In the rows, zero is written as 128.
Rows swapped in pairs by one turn or mirror: which row each one swaps with:
The rows were stretched afterwards, more along some directions than others.
z_254: [165 116 147 143 115 110 103 136 138 148 125 168 148 124 106 155 166 119]
z_29: [149 112 146 178 100 135 131 131 134 143 114 146 142 128  97 136 161 129]
z_915: [ 82 114  87 161 130 156 116 120 139 143  97 105 129 150 118 124 123 138]
z_958: [113 112  85 119 153 104 147 120 125 122 129 119 113 152 132 109  99 150]
z_432: [164 115 112  85 107  99 116 105 136 128 139 167 107 119 100 127 125 136]
z_212: [123 159 139  77 125 111  90 133 115 119 127 128 145  86 189 141 129 100]
z_889: [100 105 118 109 128 109  99  83 132 150 125 152 162 109 152 127 159  99]
z_198: [ 83 149 123 146 145 146 114 114  97 136 159 138 174  88 116 102  90 115]
z_536: [ 91 113  85 143 137 139 124 114 134 135  95 107 123 146 122 113 121 153]
z_297: [ 73 113 109 138 173 134 106 139 108 150 129 142 150 144 101 125 124  97]
z_725: [144 121  82 113 143 113 125 118 133 114 151  98  82 149 120 103  77 111]
z_935: [112 166 136 109 101 143  91 113 108 112 119 101 129  95 181 151 147  97]
z_963: [107 107 142 132  98 140 148 120 133 122 117 108 118 150 127 157 119 143]
z_837: [138  98  85 129 149 108 141 126 124 128 160 115 120 148  97 127  88  73]
z_882: [135 108  75 119 159 111 150 131 126 114 151 104  95 156 110 121  67 108]
z_762: [110 159 140 166 163 177 134 161 129 147 141 103 129 143 133 125  91 109]
z_420: [121 114  94 116 159 102 143 128 122 122 135 110 109 157 134 115  79 144]
z_68: [183  96 121 112  98  88 118 113 137 139 134 166 130 128 101 159 152 114]
z_881: [111 146 106 107 120 117 113 124  91 123 140 128 139  87  95 120  90 131]
z_741: [131 117 143 140 125 134 121 101 142 147 102 162  94 139  95 125 145 176]
z_834: [111 149 154 174 156 181 150 153 133 141 154 122 139 165 138 141  99 125]
z_106: [ 99 144 149 173 158 184 149 156 133 146 154 121 138 164 135 139  91 122]
z_162: [179 124 114  97  99  95 112 120 123 119 131 152 114 108 107 153 126 137]
z_205: [167 107 141 156  99 122 113 134 151 148 110 155 133 128 106 146 168 124]
z_952: [127 103  69 114 147 102 131 115 120 110 160 110  99 148 105 119  87  93]
z_826: [104 107 136 127  98 136 139 116 136 120 108 110 114 143 122 146 126 148]
z_88: [ 86 113 137 111 156 123 107 137 118 155 116 169 160 116 119 121 142 111]
z_957: [119 128 128 148 115 144 119  99 124 134  91 138 111 136 110 145 168 154]
z_767: [105 110 124 170 100 163 127 120 144 156 133  94 151 118 106 128  99  82]
z_638: [ 92 155 114 134 144 143 117 125  97 131 146 121 164  83 117  95  84 119]
z_867: [133 140 102  93 111 105 118 124 101 121 119 135 133  82  99 126 107 127]
z_124: [102  99  93 155 158 127 129 129 122 137 129 121 129 149  78 126 116  85]
z_690: [103 114 159 144 116 165 158 125 142 138 139 126 127 166 145 160 108 135]
z_694: [ 97 103 123 131 100 133 140 121 129 120  95 100 107 131 113 140 110 141]
z_944: [111 162 139  79 129 112  94 128 111 114 129 121 145  87 185 129 136 103]
z_548: [105 100 129 131  97 139 143 114 134 122 112 108 110 146 116 152 104 138]
z_771: [107 148 125 149 106 155 100 101 110 121 104 123 120 121 127 150 164 134]
z_899: [ 89 101 103 141 163 127 115 126 113 143 141 135 136 139  86 121 109  89]
z_417: [113 152 149  74 131 105  90 142 114 128 118 139 147  86 183 138 131 118]
z_436: [115 160 114 146 157 164 106 153 140 148 108  94  94 126 122 104  98 110]
z_714: [125 114 134 168 104 140 115 135 134 137  91 104 121 129 113 126 145 126]
z_822: [114 162 140  81 123 111 102 125 105 112 129 119 147  86 187 140 139 100]
z_786: [179 107 125 105  94  94 116 119 136 127 152 170 121 123  99 154 132 132]
z_256: [105 153 121 146 114 158 102 105 109 119 103 116 119 127 127 151 160 129]

z_256 pairs with z_834
z_771 pairs with z_106
z_963 pairs with z_822
z_436 pairs with z_741

